Some points, each followed by its number:
[ 1.04 -0.76 -1.39  1.31  1.51 -0.16 -0.63  1.31 -0.25  1.07  0.13 -0.58
  0.21 -0.16  1.28  0.95  0.36 -0.53  0.07  0.42  1.8  -0.25 -1.03 -1.44
 -0.56  0.45  1.33 -0.54 -1.68 -0.14 -0.16  2.04] 0
[ 1.44 -0.35 -1.76  1.9   1.88 -0.36 -0.97  1.02  0.24  0.92  0.13  0.03
  0.05 -0.46  1.04  0.69  0.06 -0.35 -0.18  0.03  1.59 -0.2  -1.22 -1.63
 -0.62  0.07  1.52 -0.75 -1.8   0.6  -0.19  1.85] 1
[ 2.55  3.22  0.05 -1.46  3.74 -0.57 -0.58 -1.42 -0.59 -1.83  0.73  0.35
  1.33 -2.39  1.3  -2.94 -0.32  3.96  1.92  1.55  1.37 -2.32  1.78  0.93
 -0.33 -0.98  1.57 -0.92 -1.99  0.38 -2.66  1.78] 2
[ 0.24  0.6   0.31  0.92  1.74  0.84  0.48 -1.33 -0.06  0.47  0.23  1.82
 -0.4  -0.78 -0.08 -0.07  0.33 -1.2   0.63  1.21  0.46 -1.65  1.48 -1.87
 -0.62 -0.9  -0.58 -1.04 -0.45  1.19  0.03  2.04] 3
[-0.48  1.48 -1.12 -1.42 -0.58 -0.1   0.47  1.4  -1.24  0.02  1.19 -1.97
 -1.26 -1.22 -0.09 -0.69 -1.15  0.73  0.42 -0.73 -0.46 -0.43  0.    3.36
  0.87 -0.63  1.88  2.34 -1.12 -0.12 -0.26 -0.84] 4
[ 0.55 -1.44 -0.81 -1.27 -1.61 -0.29 -0.3  -1.02  0.72 -0.69  1.52  0.15
 -0.96  0.34 -0.03  0.57 -0.63 -1.3  -1.73  1.2   0.16 -0.21  0.07  2.89
  1.46 -1.39  0.31  0.37  0.56 -1.32  0.65 -2.18] 5
[-1.29 -1.86  0.96 -0.4   0.52  0.06 -2.02  0.13 -0.3   0.2  -0.61 -0.31
  0.28  1.93  3.51  0.33  2.32 -0.62  0.37 -2.99 -3.36 -2.3  -0.19 -1.74
 -0.56  2.45  1.97  0.11  1.34 -0.57 -0.41  1.69] 6
[ 0.53  0.18  1.73  0.78 -0.2  -1.32 -1.52 -1.22 -0.24 -0.02 -1.71  1.47
  0.8   1.07 -2.04 -0.89 -0.59  2.2   2.47 -0.29 -0.58 -1.39  1.03 -3.23
 -0.79  0.91  1.67 -1.64 -0.31 -0.02  0.48  1.39] 7
[ 0.16 -0.02  0.4  -0.69 -0.23  0.33 -0.24  0.46  0.83  0.78  0.37  0.19
 -0.21 -0.83 -0.93  0.69  0.58 -0.11 -1.64 -0.92  0.05  0.4   0.68 -0.17
  0.42 -0.47 -1.    0.59  0.56  0.69  0.17  0.  ] 8
[-0.32 -0.04  0.13  0.85  1.31 -1.3  -1.35 -0.46  0.   -0.27 -1.15  0.77
 -0.31  0.34 -0.1  -0.65 -0.01  0.33  1.16  0.58 -0.72 -0.25 -0.45 -0.58
 -1.1   0.77  1.38 -0.47 -0.13 -0.1  -0.6   0.28] 9
[ 0.45  0.59  1.37 -1.08 -0.58  3.41  1.43  0.35 -0.24  1.05  0.78  0.6
  0.5   0.43 -1.38  1.95 -1.74  0.   -1.44 -0.82 -1.42 -1.29 -0.02  0.94
 -1.24  0.34  0.12 -0.31  2.76 -0.26  1.94  1.52] 10
[ 1.02  0.77  0.21 -1.1   0.66  0.29 -0.19  0.54  0.34 -0.44  1.98  0.37
 -0.21 -1.2   0.21  0.3   0.75  1.26 -2.14  0.56  0.32  0.14 -1.36  1.26
  0.4   0.71 -0.49  0.33  1.03  1.13  0.39  0.19] 11
[-0.85  0.26 -0.49  0.9  -0.63  0.02 -0.29  1.07 -0.33 -0.41  0.91  1.14
  0.53  0.27  0.55  0.51 -1.04  1.14  0.51 -0.48  0.51 -0.57  0.47 -0.44
  0.57  0.62 -0.1  -0.33  0.4  -0.32  0.49  1.18] 12
Which two points above are nearest to each new point by angle, seen from the average point of the numbered points? Their numbers follow each, nearest first.
[-0.42 -0.09  0.    0.24  0.67 -0.94 -0.87 -0.31  0.07  0.03 -0.69  0.14
 -0.31 -0.15 -0.28 -0.57  0.21  0.3   0.84  0.42 -0.27  0.39  0.02 -0.15
 -0.76  0.4   1.17 -0.31 -0.11 -0.3  -0.55  0.17] 9 7
[-1.67  0.86  0.43 -0.08  0.87 -0.73  0.65  0.78  0.26  0.07 -3.39 -0.93
 -0.28 -1.03  1.9  -0.85 -0.28  0.91  1.12 -1.78  1.02  1.99  2.35 -0.24
  0.25  2.57  0.47 -0.39 -0.14 -0.11 -1.38 -1.49] 9 4
[-0.6   0.62 -0.74  2.01  0.83  0.56  0.6  -0.71 -1.15 -0.17 -0.66 -2.18
 -0.98  1.1   0.23 -0.72 -0.05  0.1   1.56  0.12 -1.17  1.42 -1.68 -0.79
 -1.06  4.36 -0.67  0.23  0.15  0.57 -1.21 -0.93] 9 6
[ 1.77  1.76 -0.09 -0.23  1.37 -0.36 -0.48 -0.26 -0.42 -0.64  0.23  0.29
  0.59 -1.12  0.39 -2.24 -0.11  1.68  0.73  0.99  0.5  -1.1   0.88 -0.15
 -0.3  -0.63  0.78 -0.07 -0.61  0.52  0.    0.69] 2 7
[-0.66 -0.22 -0.66 -0.18  1.17 -0.45  0.68 -0.5   0.02 -0.54 -1.43  0.85
 -0.16  0.5   0.95 -0.45 -0.96 -0.5   1.34  0.16  0.77  0.84  0.55 -0.21
 -0.28  1.26  0.95 -1.25 -0.04 -1.15 -1.68  0.06] 9 7
[ 0.61  0.26 -0.36  0.66 -0.96  0.86  0.17  0.61 -0.26 -0.16  0.34  0.4
  0.67 -0.8  -0.63  0.54  0.02 -0.82 -0.85 -0.41  0.05 -0.94 -0.09 -0.93
  0.56 -1.16 -1.51  0.33  0.05  1.3   0.65  1.22] 8 3
[ 0.39 -1.1  -0.65 -1.42 -1.23 -0.63  0.03 -0.67  0.29 -0.14  0.91 -0.14
 -0.95  0.39  0.34  1.02 -0.3  -0.9  -1.3   0.7  -0.22 -0.16 -0.16  1.94
  1.   -1.34  0.19 -0.45 -0.13 -1.04  0.76 -1.15] 5 8
[-3.7  -0.49  1.09  0.87  1.98  1.06  0.28 -1.    1.35  0.27 -2.79  0.37
  0.61  0.78  0.69 -1.97 -0.79 -0.43  3.42  0.16  0.69  1.25  1.18 -0.41
 -1.11  0.98  1.25 -0.26  0.75 -1.24 -2.64 -1.55] 9 7
[-0.14 -0.4   0.28 -0.34 -2.56 -0.92 -0.11 -0.28 -0.01 -2.36  1.55 -0.3
 -1.33 -0.38  1.64  0.5   0.91  0.28 -1.63  1.76 -0.86 -1.58 -1.21  3.2
  0.68  0.4  -0.95 -0.45  1.02 -0.81  2.29 -1.96] 5 11
[ 0.28 -0.21  0.44  0.14 -0.46  0.49  0.05 -1.01 -0.16 -1.13 -0.56 -0.41
  0.13  1.26 -0.13  0.94  0.86  0.38 -0.9   0.2  -1.01 -1.28 -1.38  0.44
 -0.21 -0.59 -1.08 -0.65 -0.9  -0.06  0.51 -0.43] 5 8
[-0.7   0.59  0.65  1.2   0.51  0.24  0.35 -0.9   0.02  0.1  -1.45  0.78
  1.02  0.16 -0.6   0.12 -0.62  1.38  2.15  0.5   1.17  0.91  0.13 -1.78
 -0.06  0.54  0.07 -1.65 -0.51  0.2  -0.96  0.57] 7 9
[-0.19 -1.48  0.66 -1.79 -0.63  1.83  0.17  0.49  1.66  0.39  0.9  -1.04
 -0.11  1.23  2.13  0.69  2.66  0.47 -4.11 -2.35 -0.16  0.77  1.08  1.16
  1.7   1.35 -2.09  1.99  1.06  1.46  0.29 -1.01] 8 11
[ 0.78  0.09 -0.12  0.12 -0.15 -0.06  0.1  -0.36 -0.13  0.56 -0.82 -0.08
  0.1   0.14 -0.78 -0.09 -0.33 -0.87  0.05 -0.48  0.13  0.3   0.51 -0.34
 -0.11 -0.4  -0.01  0.09 -0.5   0.    0.26 -0.06] 8 5
[-0.73 -0.39 -0.15 -0.04  0.78 -1.56  1.17  0.87  0.94  1.76  1.23 -1.25
  0.92  0.78  1.66 -1.94 -0.14 -0.94  1.75 -1.6   0.5   2.53  0.69 -1.61
  0.92 -0.23  1.1   1.79  0.81 -1.49 -1.19 -0.52] 4 6
[ 0.62  0.2  -0.12  0.54 -1.38  1.21  0.59  0.05 -0.4  -0.31  0.25  0.69
  0.89 -0.31 -0.82  0.38  0.53 -1.39 -1.45 -0.56  0.5  -0.91 -0.95 -0.4
  1.14 -1.33 -1.1   0.69 -0.2   1.22  0.4   0.94] 8 5
[-0.44 -0.46  0.07 -0.01  0.78 -1.41  0.89  0.43  1.18  1.18  1.04 -0.81
  0.8   0.8   1.69 -1.65 -0.28 -1.08  1.52 -1.18  0.36  1.7   0.55 -1.17
  0.43 -0.46  1.03  0.78  0.97 -1.75 -0.89 -0.37] 6 9
[ 0.19  0.14 -0.46  0.19  0.03 -0.42 -0.25 -0.03 -0.45 -0.15 -0.53 -0.19
  0.01  0.03 -0.08  0.42  0.04  0.54  0.01 -0.01 -0.68  0.53 -0.77 -0.4
 -0.76  0.76 -0.12 -0.79 -0.21  0.1   0.14  0.22] 9 8
